rotation steps, each row followed by its count of steps
The counts run from 0 to 199.
[ 92  99 136 130 145 118  96 162 135 120  98 152 112 126  90 112  81 116
 165 120 151 133 115 105 122  87 164 156 155 156 124 167 164 125 124 104
  89 170 113 145 121 113 140 127 120 151 161 184 106 164 108 104]  31
[ 88  98 108 131 126 116 137 152 189 148 146 115 118  85  87 146  79 122
 177 119 112 115  88 121 114  87 179 148 136 143 107 165 147 128 129 133
 142 133 114 148 147 125 114 188 131 106 164 154 115 132  84 124]  70
[129  94  98 113 121 113 120 130 166 102 121 142 115 103  98 143 102 126
 174 115 132 109  90 141 149  83 183 156 170 157  85 177 145 100 136 109
 124 169 125 144 117 124 120 164 135 148 138 173  77 151 102 109]  197
[ 96 123 113 141 107  92 139 141 157 114 124 115 130  68  83 121 106 133
 142 110 113 152  80 116 131 123 157 134 156 133 122 153 147 104 159 112
 118 142 123 138 136 110 135 207 134 130 178 161 117 167  67 120]  64
[ 94 108 118 100 133 117  89 145 129 140 168 128 117  84 115 101  99 115
 166 124  93 148  88 120 129  98 147 152 151 126  92 187 129 104 112 136
 117 151 184 141 134 144 138 183 101  90 117 153 105 139 110  92]  79
[143  92 136 157 139 106 100 156 157 172 153 113 117  93  66 149 102 101
 148  99 128 133 124 142 131  97 179 136 147 133 110 133 190 117 156 115
  96 169 139 127 127 127 125 171 119 120 165 151 123 128 115  84]  51
[106 144 153 127 110  97 105 184 154 136 136 122 132  51 107 121 129 110
 156 106 100 116  89 105 123  92 128 139 147 118 135 152 134 135 139  94
 135 170 127 151 152 110 126 192 144 103 122 164 121 185 109  85]  170
[ 93 133 161 128 127 127  91 191 147 152 121 108 120  73  87 100 122 124
 153 114  97 122  86 125 105 104 155 142 162 128 122 155 138 142 169 116
 125 157 107 150 134 108 137 157 121 115 123 168 130 177 124  61]  168
[139 119 132 143 112  70 107 164 148 140 126 122 129  63  89 140 135 127
 137  91 137 123 122 114 136  99 143 138 139 108 109 158 182  86 133  98
 106 177 161 125 131 116 130 185 120 142 168 150 112 158 109 102]  46
[139 104 151 126 120 101 104 140 159 167 148 102 108 106  70 105 132 158
 179  83 115 111 108  98  94 102 120 158 137 151  89 131 168 139 156 100
 114 161 118 154 131 133 144 161 122 151 137 134 115 144 106  75]  109
[ 89 115 138 123 123  94  98 139 175 144 180 107 103 106  98 105 100 123
 184 109 100 131  78 129 124  73 144 157 147 129 105 152 122 146 116 113
 139 152 129 148 127 162 122 184 105 119 139 183 101 134 108 131]  74
[102 135 147 138 129  98 107 148 169 136 128 105 105  77 112  88 121 133
 179  97  91 133  89  98 146 105 101 148 140 138 103 158 143 153 144  89
 116 166  98 181 121 108 134 181 157 121 127 165 136 135 123 105]  3
[ 80 106 123 142 138 110 152 148 178 104 120 122 108 111  93 130 109 135
 173 103 120 161  60 136 145  93 154 141 142 154  89 163 142 118 132 106
 129 142 126 166 123 114 135 159 123 112 170 161 107 149  92  99]  67
[102 134 147 132 128 121 102 169 151 120 110 111 101  93  91 123 122 107
 160  85 116 131  84 125 141 107 127 165 130 131 117 147 172 123 117 113
 110 184 138 134 159 123 135 182  92 111 157 171 137 172  87  77]  174
[ 79 113 129 123 130 108 101 175 157 144 106 113 112  67 108  91 106 119
 157 116  94 125  93 101 138 102 108 152 125 122 118 190 157 129 145 127
 107 152 116 149 163  99 124 181 140 112 157 137 166 124 107  96]  6
[ 98 109 140 134 134 105 105 144  90 138 119 145 156  77  91  95 113  93
 167 137 103 124  90  87 124 121 124 151 153 146 141 163 137 151 138 134
  86 188 146 143 138 106 132 159 131 105 185 188 113 139 116 111]  23
[119  78 140 121 116  69 106 120 131 135 146 138 130  88  97 105 110 100
 144 111 115 153  93  87 139 100  92 137 136 125 115 160 160 123 168  90
  75 153 151 137 129 109 135 182 112 134 162 111 118 145  75  98]  118
[124 118 136 128 104 111  90 136 158 161 136 148 152 129  87  89 102 115
 182 140 114 138 110  75 120  83 146 125 167 157 121 167 121 134 132  99
  84 154 132 167 140 121 149 139 176 105 154 171  92 122 108 111]  94
[ 89  78 137 118 148 101 125 149 139 128 107 111 126  97 116 106 117 119
 192 131 114 119  95 107 128 103 124 152 154 145 116 193 105 154 182 142
 101 148 115 175 120  98 133 155 143 122 156 162 105 131 115 107]  131
[ 85  94 144 115 117  96 101 165 146 165 151 115 121 106 102  92 100 127
 151 124  96 143  86 104 100  95 143 144 158 121 112 189 122 129 123 155
 110 141 169 143 150 139 149 176  99  94 151 167 124 124  98 122]  77
[122 107 121 140 105  92 115 137 128 142  97 154 118  62  97  67 112 131
 134 113 119 136 118  74 136 117 135 132 152 138 138 168 174 119 136 112
  66 173 138 138 122 100 127 160 134 118 169 173 116 143 136 106]  154
[127 105 126 116 112 106 102 148 121 135 158 130 132  86  98 138  96  81
 150 128 104 133 107 115 122 118 144 130 191 137 136 150 112 120 151 127
  84 178 152 138 130 120 133 200 126 101 129 170  89 174  86 118]  188
[110  82 136 144 157 116 115 127 118 120 144 132 128 127  88 124  84  91
 162 109 123 164  99 107 146 114 120 151 133 161  95 147 176 145 151 102
  74 156 126 170 113 122 151 180 117 120 151 132 132 144  81  78]  121
[116 117 123 143 132 115  90 136 130 130  96 132  96  79  96  81 111 108
 162 110 112 165 132 111 168 107 143 141 142 148 123 157 178  91 128  97
  78 177 133 137 122 111 115 152 146 112 163 167 123 145 123  72]  156
[113  82 128 120 125 112 121 144 152 133 142 150  97  99  86 141  97  95
 151  91 128 106  74 126 125  80 149 151 131 148 113 146 187 141 127 112
 121 175 139 124 145 131 115 166  69 115 135 153 107 163 105  89]  179
[126  84 130 136 137 113 126 174 116 182 127 129 103  83 122  82 108 126
 154 124 107 119 136  87 115  98 143 138 153 153 115 163 147 145 111 143
  73 173 152 165 130 130 137 177 143 115 151 173 127 118 143  98]  148
[127 135 161 131 123 104  87 209 142 148 132 107 104  99 107 122 120 121
 160 103 132 122 128 111 125  98 142 150 169 131 116 149 126 124 124 100
  92 184 147 158 127 135 153 174 153 140 117 195 112 175 119 108]  39
[150  97 130 123 117 104 119 160 152 159 140 122 146  84  93 132 124 128
 173 128 125 101  96  98 102  70 143 148 129 139  84 148 168 122 139  95
 133 141 128 151 161 125 135 171 163 146 145 118 115 144 101  53]  106
[129 134 132 116  94  84  83 149 151 125 129 144 159 103  90  89 109 138
 147 139 130 148  99  81 119  82 130 140 152 129 104 175 153 100 135  82
 113 139 136 154 134 117 158 167 165 158 149 145 110 161  82  93]  100
[119  85 110 130 121 100 131 152 147 119 106 142 156  98  90 153 107 128
 169 128 132 131  99 120 126  98 180 145 175 138 104 194 141  82 146 133
 108 161 147 143 127  92 132 167 133 128 175 159  93 158  88 116]  195
[ 87  99 131 100 127 108  86 152 140 150 154 117 116 101 111  93 100 119
 157 126  93 148  80 119 114  99 147 153 155 119 100 193 119 112 125 153
 112 146 176 136 147 147 141 177  96 100 139 156 113 128 107  99]  78
[126 123 114 138 136 129 114 147 138 101 113 124 145 115  92 154  96 104
 170 125 131 150 105 120 149 119 165 152 168 153 105 170 148 100 128 130
  91 171 146 162 128 110 153 192 137 109 155 185 103 159  81 119]  193
[ 94 121 121 115 137 103  99 139 146 111 131 124 128  76 114 111  86 112
 196 109 120 106 122  99 139 111 125 165 138 124 118 194 145 141 158 117
 113 157 115 177 115 115 134 199 139 121 118 170 112 144 106 143]  134
[137  83 142 165 131 106 121 156 163 144 121 136 102 113  81 132 124 126
 141  85 143 137  92 127 147  93 153 130 144 146  95 156 200 129 137  94
  79 174 155 146 130 124 145 150 109 125 170 162 113 134 127  84]  49
[108  57 107 119 142 107 146 130 118 123 143 146 114  87 105 124  93  99
 171 128 119 127  88 110 125  91 137 144 144 168 102 146 136 148 175 104
 100 142 114 166 116 116 112 175 140 135 134 124  90 158  93  78]  125
[ 87  94 143 134 176 103 104 157 105 162 171 137 116  87 105 114  97  97
 175 125 102 131  94 126 114  89 144 164 126 146 102 132 160 154 113 116
 124 170 126 150 114 135 111 172 109 115 156 142 136 138 121  67]  15
[118 101 134 118 109  89 123 146 117 114 119 146 136 107 106 114 119 115
 142 123 116 152  73 113 144 114 125 134 188 148 119 168 110 112 146 122
  84 179 164 142 118 112 141 170 118 122 153 180  75 176  89 114]  190
[138  88  93 120 119 123 123 118 134 159 153 156 149  96  80 115  97 118
 184 139 112 112 113  91 107  92 182 140 149 164 104 156 155 112 111 126
 110 158 149 148 133 128 124 162 152 104 171 154  80 119 110  91]  88
[138 123 143 143 120  89 103 166 148 139 126 122 126  68  89 143 131 142
 144  79 142 123 124 105 129 114 147 144 151 114 106 165 185  88 138 103
  97 174 166 138 122 114 149 181 112 125 137 160 119 164 118  98]  45
[ 88 137 159 148 127  93 107 154 161 143 122 108 131  84  98  90 111 137
 173 106  90 128  95  91 130 110 108 142 134 132 111 166 156 155 145 105
 115 156 101 175 126 106 141 183 150 121 155 168 153 121 110 117]  4
[104 154 160 125 123 115  89 186 150 142 133 102 130  54  92 114 126 116
 160 109  92 120  96 128 117 102 147 141 151 120 126 146 134 130 155 109
 137 169 120 141 137 114 126 180 133 116 123 161 124 182 118  72]  169
[122  96 138 128 146 101  89 151 110 169 132 128 118  58 106  78 137 127
 167 115  90 132 124 109 133 112 146 142 157 133 112 175 147 120 145 134
  94 180 151 148 106 119 130 156 125 106 144 171 106 130 166  70]  150
[124 140 141 112 106  85  77 145 159 131 140 148 160  96  97 100 107 131
 165 129 121 149 116  75 118  88 140 131 156 122 113 177 149  89 140  72
 116 139 133 162 129 112 155 160 165 132 125 138 107 165  94  97]  99
